Each run below is a few steps of one of 6 hidden systems, one row a step.
run 1, N:
0:  15  -5  15  -8  23  11 -17 -16  -6 -32 -38   7  -2 -13  -3  -6 -12  22  17 -10  -5  -8
1:  17 -38   1 -12  -6 -13  -1 -10  -2  19  10  25  -6   8 -10 -15 -18  25   0 -12 -21  -3
2:   2  -4   3  16 -20   3  -1 -21  -9  23  24 -12  17  -9 -16  27  -2  17  -8 -28   3  27
3: -18  13  18  -5  23  16  -6 -11 -38 -11   8 -19  12   4 -18   5 -23   0 -23  -2   5  14
4: -25   2  23 -37  -2   1 -13  10  -2  -1  26   8   2  -5  -9  -8  -3 -18 -37  25 -18  -5
5: -45  22 -17 -23 -21   7 -14  10  27  12  -5   7  10 -20 -21   7  15  -9   3  14  -4   3
6:  -5  24 -13 -13   6   7 -23  11  22 -35 -40   2 -10 -28 -28  -6   4  10  16 -12 -10  -7
7:  26 -33   0 -27   1  -5 -17  -7   7 -12 -42  24  -3 -11  -9 -10   2  35  17 -13 -23 -12
run 2, A:
0:  25 -11  -5   0  25  13   7  -7 -13  -2 -31  -3   1   0   7  -7  13   2  11 -12  -2  -8
1:   8   3  19   1  -2 -12   0  13  13 -18  24   4 -15  -1  17 -11  -2 -18 -13  15  -5 -12
2: -23  10  -4  14 -10  -2   1  -6  -9   1  -2  -7   8  15   5  15 -16   9  11  12  24  13
3:   1  13 -18   7  22  14   8  -5  -1  12   4  -1  -6  -5 -25 -15  -3  -6   4 -24  -8  -1
4:  -3   5  16 -18   6  15  -5   0   3  -7  -8  -5  12 -15  14   5  26 -21  -7  15  -4  -5
5:   1  -2 -15  14 -26 -15   8   7  23  15   9   8  -4   3  12   6   9   0  14   4   7   1
6:   4  13  -7  -1  -7  -4 -11  11  -5 -18 -12 -17  -2 -10 -23  11   0  13 -10 -16   3  13
7:  19 -14 -12  -6  18  -1  11  10 -14   1 -25  -1  -4  16  11 -11   9  -2   3   4   3 -10
run 3, J, 8 rows:
0:   8   5 -37  22 -42 -31   0  18  25  12  11  -1 -15  -1 -27  10  -3  25   9 -31   1  16
1:  24  13 -20  11  36  10  13  12 -29 -21 -48 -29  -2  10   4  -1  15  -5   6 -12  18  -2
2:  21 -16  42  -5   9  -1  -1  -6  13 -21  14  16  -6  -7  43 -13   8 -21  -3  26 -11 -24
3: -20  -6 -10  29 -31 -17  11 -11  15  28  29  15  -1  20  11   8 -25  13  22   7  15  10
4:  14  22 -15  23  14  -9   1  13 -17 -26   2 -23 -20   5 -31  -6 -24  12 -11 -32   5  11
5:   2  17  22  -3   3   4  -3  14  -8 -31  -8 -26   9  -7  28  17  24 -26 -18  25  16  -1
6: -24  17  -4   8   1   3   9   3  33  14  31  20 -12  -2  10 -21  -1 -31  12  20  -6 -18
7:   5  15 -21  23 -26 -14  -9   5  31 -13 -11   2 -14 -15 -14  10  -2  23  28 -21   6   7
run 4, Z, 8 rows:
0:   6  16 -22  17   4   8  13  10 -19   2 -23 -35  13   5   5  22  26  -8   1  -8  25  15
1:  23   1 -18   6  -1 -27  16  37   4  -4  18  -7 -27  17   2 -19   5 -16 -22  -1  -4  -9
2: -16 -19   3 -12 -15 -19   6  11 -15   8  -4   1   8  34  27   8  -7   2  -6  40  19   3
3: -22  29 -15  21  16  13  20   4 -20  15  17 -23   4  17   1   1  -4 -25  -8   5  23   9
4:  20  -1  14   7  -7 -21   2  18 -25 -18  26 -25  -8  12  -4   7 -11   1 -42  -6   5  14
5: -30  10   5 -33 -12  -6  -5  27  -7  -1   9 -10   9   5  -1   6  12 -24 -36  34   1   3
6: -16  37  -8  14  -4  -8  -4  25  -5 -37 -16 -30  -4   5   2  16  -3  -7  -2  13  29  11
7:  28   2 -19  -2  -7 -14  15  38 -10  -3 -14 -32   0   7  11  11  41 -18 -24   1  10   5
run 5, A:
0:  -4   4   4  -8  -5   1  -4  10  26 -16 -30   7   1  -7  39   2  29 -17  24  35   9 -19
1:  -6  16 -29  17 -35 -31   8  33  16   8  29 -10 -16  12 -15   5  -1  -3 -14  -4   7  12
2:  15   9 -11   6  18  13   1   1 -33 -16 -39 -34  14   0  -9  19  12  11  -3 -20  18  16
3:  35  -2  -4  12  27  -6  21  16   9 -10   2   5 -25   8  22 -32  10 -24   4   0  -8 -27
4: -18  28  24  16  -9  -5  -3   8  -4 -28  24 -21   2   5  21  17 -10 -18 -14  28  24   9
5: -18  22 -38  33  16  13  21  -7  -1  23  -8  -4  -3  16  -7  -7 -10  -3  33 -12  20   4
6:  -4  33   0  -8  22  26  -2  10   6  -9   9 -17   1 -30 -17  -5  28 -37 -21 -11 -13  -6
7:  -4   1 -15   3 -17   1  12  10  21  14 -20  -3  12   0  38  16  42 -19  22  24  18  -5
run 6, J (8 x 22):
0:  -5  22 -59  11  -2  -8   7  22   2  18  -6 -10 -17   4 -60 -10  -9  16   2 -43  -3  14
1:  34   4  11 -17  21  17 -10   8 -13 -38 -56 -26  11 -24  12  15  43  -5  -5  -7   1  -4
2: -11 -28  15 -21   9   5  10 -10  14  22   4  35   2  14  42 -24   5 -21  15  44  -9 -29
3:  16 -23  -7  23 -31 -20   0 -19  16  24  27  19  -8   1 -16   4 -24  37  15 -35 -10  13
4:   7   2  -9   6  22   2   4   0 -53 -16 -31 -32   8  24 -13  12 -20  22 -11 -12  25  20
5:   6   1  43 -20  18   9  -3   5 -15 -16  34  -9   3  -8  14  -6  10 -35 -45  19 -14  -8
6: -48  18   2   9 -29  12  -2 -18  27  31  33   9  18 -14  -1  18   2 -13  13  13   7  11
7: -19  30 -33  -8   7   2 -13  16  12 -12 -20   3 -17 -12 -53 -16 -15  14   8 -21 -11   0
run 7, Z, 8 rows:
0: -25   6   9 -28  11  25 -19 -13  -3 -12 -44   2  21 -17  -2  10   9   4  14  16   2  -1
1:  26  23  -5  29  10  10   2   0  25 -22  -8  -8 -13 -27   4  -3  19  -9  22 -25   0  -9
2:  31 -37  -9  -7 -29 -23   1   5  19  15  -9  17  -4   0  10   2  19  19   9  -9 -12  -3
3: -26  -8 -25  -3  12   7  12  -9   8  31 -12  28  -3  20   0 -23 -17   3  33  13   0 -13
4:  18 -13  16  27  26  14  11 -35 -25   4   6   0   4  11  10  -4 -26  15  15 -17   8   3
5:   1 -11  27  -9   2  14  -1 -21   0  24  51  11   6 -16 -11  -6  -3 -11 -24 -12 -26   1
6: -32  11  23 -15 -13   4 -33 -16   7 -19   7  11   5 -20 -29   9 -32  24  -3   0  -9  10
7:   1  15   6 -21  16  30 -22  -8  -1 -21 -40 -12  15 -39 -22  12  25   2   2 -18 -10   3
run 8, K:
0:  36 -32 -16   8 -16 -17  22   6  19  42  31  16 -11   5   7 -15  20  -6  -4 -21 -22  -8
1:  -5 -10  28  16   8  12   2 -30 -41  -6 -10 -17  27  20  30  28 -18  15   7  14  33  18
2:  -5   1 -14 -22  36  -1  18  21 -14  15  20  10 -22  23 -19 -48 -12 -28 -29   7 -21 -20
3: -32  14  40  -5 -40  -4 -21  -6   9 -12  37 -10  19 -17  11  35  -1  -8 -24  27   9  20
4: -27  45 -51  -1  26  21   5  18  -2   4 -28 -18  -5  -6 -46 -11   8 -13   6 -20   4   2
5:  44  -2  32  -1 -25 -13 -25   7  34 -43   5  -3  -9 -47   8  14  30   5 -11 -17 -20  -4
6: -15 -15 -32 -12   2   9  -7 -16   3  11 -72  19  13   5  -9   4  -5  40  53  -2  10   0
7:  64 -44   3  23  -2 -10  25 -12  13  33  33  16 -12   0  24 -16  19  -2   3 -32 -23 -14
run 9, H, 8 rows:
0: -26  -9  -1  -7 -10  -6   0  -2  10   4 -19  19   6  19  29   0  -7   4  28  41  16 -10
1:  -1  36 -20  38   4   2  11   6  11   1  27 -15 -15  -6 -20  -3  -6 -11   3 -27   5   7
2:  18  -7   1 -13   0  -5  -9  13  -5 -30 -51 -11   6  -3  18  12  21   9   7  12  11  -3
3: -37  20  -9   6  17   1   5   2 -13   3  14   4  -9  25 -16 -18 -41  -3   0  13  10   1
4:  19  15   3  17  -6  -2   2  11  34 -21  -5  -3 -10 -20  27   3  30 -20  18   4   4 -12
5: -22   9 -23   8   2   2   1  -4 -24   4 -29 -15  11  20 -14  15 -18  22  13  -3  26  20
6:   5  24  10  -2  13  -9  -6  27  13 -42   7  -4 -26  -7   0 -20  -4 -21 -14  11  -7 -16
7: -22   1 -22   9  -4   5  11  -5   5  18 -29   5  12  17  22   8   5   0  37  22  25  -1
run 10, K:
0:   4  -9 -11  -9   7  12  -5 -12  -1   3 -40   7   8  -8  -7   2   7  19  24 -11  -2  -2
1:  31 -31   8   1   0  -1   5 -14   3  16   8  14  -1  -4   8  -7   7  10   3 -17 -17  -5
2:  -5 -24  10  -4   6   5   5 -21 -31  18  -4   2  17  21   7   7 -16  17   0   6   8  10
3:  -2  -7   2 -12  17   5  15   4 -21  23  28  -3   2  15  -4 -16   0 -22 -32   4 -10  -2
4: -30  17  26 -15  -2  13 -13  -5 -13  -8  20 -12  16  -9  -7  15  -6 -13 -29  17   2  11
5: -22  31 -19 -21   6  13 -10  15   6  -2  -4 -10   0 -20 -42  -4  11 -12 -15 -11 -12   4
6:  15   7  10  -9 -20   5 -23  -1  22 -21 -14  -9   7 -43 -13  22  30   9  -1 -21 -12   8
7:  15 -17 -20 -12   6  13  -8 -15   4   4 -54  11   6 -16 -14   1  15  29  33 -24  -9  -3
run 11, N, 8 rows:
0: -24  24 -30  -2  31  28   8  -1 -26   6 -42 -21  15   8 -14   3   7  -7  12  -2  20   6
1:  24   1  35  -7  17  -1 -11   3  20 -37  15  15 -22 -21  11 -25  -1 -15  -8   4 -24 -26
2: -20 -26 -20 -11 -35 -17   0  -3  11  32 -18  22  11  19  10  10  -3  24  25  18   8   5
3:  26  23 -22  31  11   3   9   7   2  -8   8 -22 -15 -13 -29  -2   4  -1  -2 -47  -2   8
4:  12 -27  39 -13  10   6  -9 -20 -29 -18 -23  -2  19   6  30  15  -3  14  -2  19   9   1
5: -12  -4 -18   0  11  -1  20   1  -1  40  39  15 -13  20 -18 -30 -17 -15 -11  -4 -14  -6
6:  -8  20  22  14 -35  -4 -13  -1  14 -19  19 -20  14 -22  12  39  13  -3  -9   7  16  19
7: -26  16 -26 -20  33   9   6  18 -24  -4 -35  -7  -3  24 -17 -20 -11  -7  -1  16  10  -7
run 12, H (8 x 22):
0:  28 -10  15 -21 -16  17 -22 -11  23 -11 -31  -4  19 -53   2  25  56   4   5 -20 -20   0
1: -35 -21 -15 -33  -7  -9 -14  -8 -21  23  -5  22   3  21 -48 -11 -47  42  -8  -2 -13  14
2:  43 -18   4  -4   3 -13  10  14  38   5  29  27 -31 -15  10 -38  21 -22  -6 -11 -39 -33
3:  21 -43  -9  14   8  14  18 -42 -33  45 -24   6  26  20  14  14  -2  33  29 -23  11  14
4:  36  -7  52   8  10 -12 -10  -5 -21 -37  53 -11 -16  -6  -6  -7 -29   3 -48 -18 -18   4
5:  -5 -41  21 -19 -35 -10  11  -2  -7  38  11   4  32  19  55  27  31 -13 -12  43  11   6
6: -23  28   5   2   7  32   1 -15 -16  33  54 -22  20 -26 -45  14   8 -24 -40 -32 -13  25
7:  -1 -25  26 -62 -30   5 -37  -3  25 -12 -33  17  22 -44  -2  19  42  10  -8  14 -30  -5

Which system made each run below?
run 13 (2 x 22):
0:  10 -35  27  20 -19 -22   3 -22   9   0  12  28  -5  24  47   0 -30  23  28  25  12  -6
1: -32  18   9   4   3  -3 -18 -14  -7 -14  28   9 -13   1 -48 -11 -63  26  -8 -13  -8  13
 | A
run 14:
0:  -1   0  -2  11  -2   9  17  -7  17  20   2   5   9  -1  36   3  28 -25  21  17   9 -10
1:   6   0  -4  18   5  -6  -1 -12  19  -8   4  23 -20   1  -7 -20 -29  18  28 -13  -6  -9
 | J
run 15 (2 x 22):
0: -40  59  11   5  37  23  -8   9  -8 -38  14 -19  -9  -6 -18 -13 -23 -31 -16  15  10  -4
1: -20  -7  12 -54 -22 -23 -22  36  25 -28 -18  18  -8  -3  13 -10  15 -10 -17  54 -13 -21
 | N
run 16 (2 x 22):
0:   0  -5  38  -5 -13  -2 -10  -9   7 -11  28   4   6 -13  18  10   1  -7 -15  16  -5   1
1: -38  12 -28  -9  -3  -1   5  10  -5  20  -5   2   3  18 -16  -4 -10  -2   3  13   9   4
 | N
run 17 (2 x 22):
0:   7   1  25  -3  17   8 -11  -9 -17 -31 -18  -8   5  -3  11   5  -9   7  -3   6   8  -1
1:  -4 -17  -5 -17   3  -7   7   5  -1  20  14  17  -6  15  -4 -21  -8  -4 -10   9 -13 -10
 | N
run 18 (2 x 22):
0:  32  -2 -12  13  14   6   9  -1   2  -2 -16  -7  -6  -9   0  -5  18   1  11 -25  -3  -4
1:  16 -27  21  -7   1  -6  -8 -13  -5 -13 -14  14   0   4  17  -2 -12  21  10   7  -3  -7
 | K
run 19:
0:  32 -30  10 -23  13   6  -2  -6 -17  -3 -30   1   9  -4   9   0  19   9  -6  -6 -12  -5
1: -13  12   2  10   1   3   4  -4  35   3  18  21 -13  -9  14 -18  -1 -20  21  14  -6 -18
 | Z
run 20:
0:   2   5  14 -18  -6  -2 -10  13  20 -11  15   6  -8 -22  -4  -7  16 -17 -18   6 -19  -9
1: -19   4 -25   4 -15   4   5  -3  17  23 -16   6  11  -1   4  10  15   1  27   5  11   3
 | J
run 21, 2 rows:
0:   1 -16  13 -15   2   5   1  -3 -34   0 -24 -17  24  13  23  22  13   2 -12  21  18   9
1:  -7  -6  16  -8  16  11   7 -13  -2  22  44  17  -4  -1  -8 -22 -12 -18 -17  -1 -22 -10
 | J
run 22, 2 rows:
0: -16  -2  -1   8  21   8   6 -16 -18   2 -12   6   3  22   6  -9 -28   9  19  10  14  -1
1:  18  -8  20  -6 -14 -18 -11   9  -1 -18  25  -2 -10  -5  -8   0 -11   7 -29  -6 -13   3
 | J
run 23 (2 x 22):
0:  47   8  29  31   4  11  -8 -15   7 -43 -13 -21   1 -34  22  22  23   5  12 -26   6   3
1:   4 -27 -16 -24  18 -10  -8  -1  -3  -8 -53  32 -14  18  -9 -29 -26  38  29   5  -9 -19
 | K
run 24:
0: -35  24  -3   0 -18  -8  -7  11  26  -6  13   7  -5  -4  -1  -1  -8 -10   6  23   6  -2
1:   2  19 -33   6 -10 -10   2  25  25  -3  -9  -3 -16  -7 -18  -6  14  -4   8 -12  -1  -2
 | J
run 25:
0:  -8   9  -1  -7  39  11   8   4 -56  -3   0 -26   4  26 -22  -9 -25  -3 -33  -5   8  11
1:  13  -8  22  20  40  32  22 -34  -8  19  18   7   6   1  34 -14   6 -28  16   2   0 -16
 | A
run 26:
0: -26  10 -14  -9   7 -13  -5  19  -7 -35 -59  -1  -5  29  17  -3 -20  13  26  43  31  -8
1:   9   6 -14  23 -14 -17  19  18  54  16  39  23 -29  -2  23 -26  15 -32  16   7 -12 -26
 | K
run 27 (2 x 22):
0:  27 -17  11 -14  41  24   2 -16 -40  -7 -36 -11  12   0   3  -4   8   5  -6 -13  -4  -4
1:  14 -12  27   8   4  -9   8  -3  21  -6  33  22 -18   3  34 -23  -6 -19   2  19 -11 -23
 | A
run 28 (2 x 22):
0:  -6  -1  25 -20  -6  29 -15 -22  20   1 -13   5  27 -40  17  20  40 -14  10   9  -9  -4
1:  -3 -11 -26  -6 -47 -29  -6  20  47  14  -2  23 -11  -6  -2   0  14  13  18   3  -8  -3
 | A
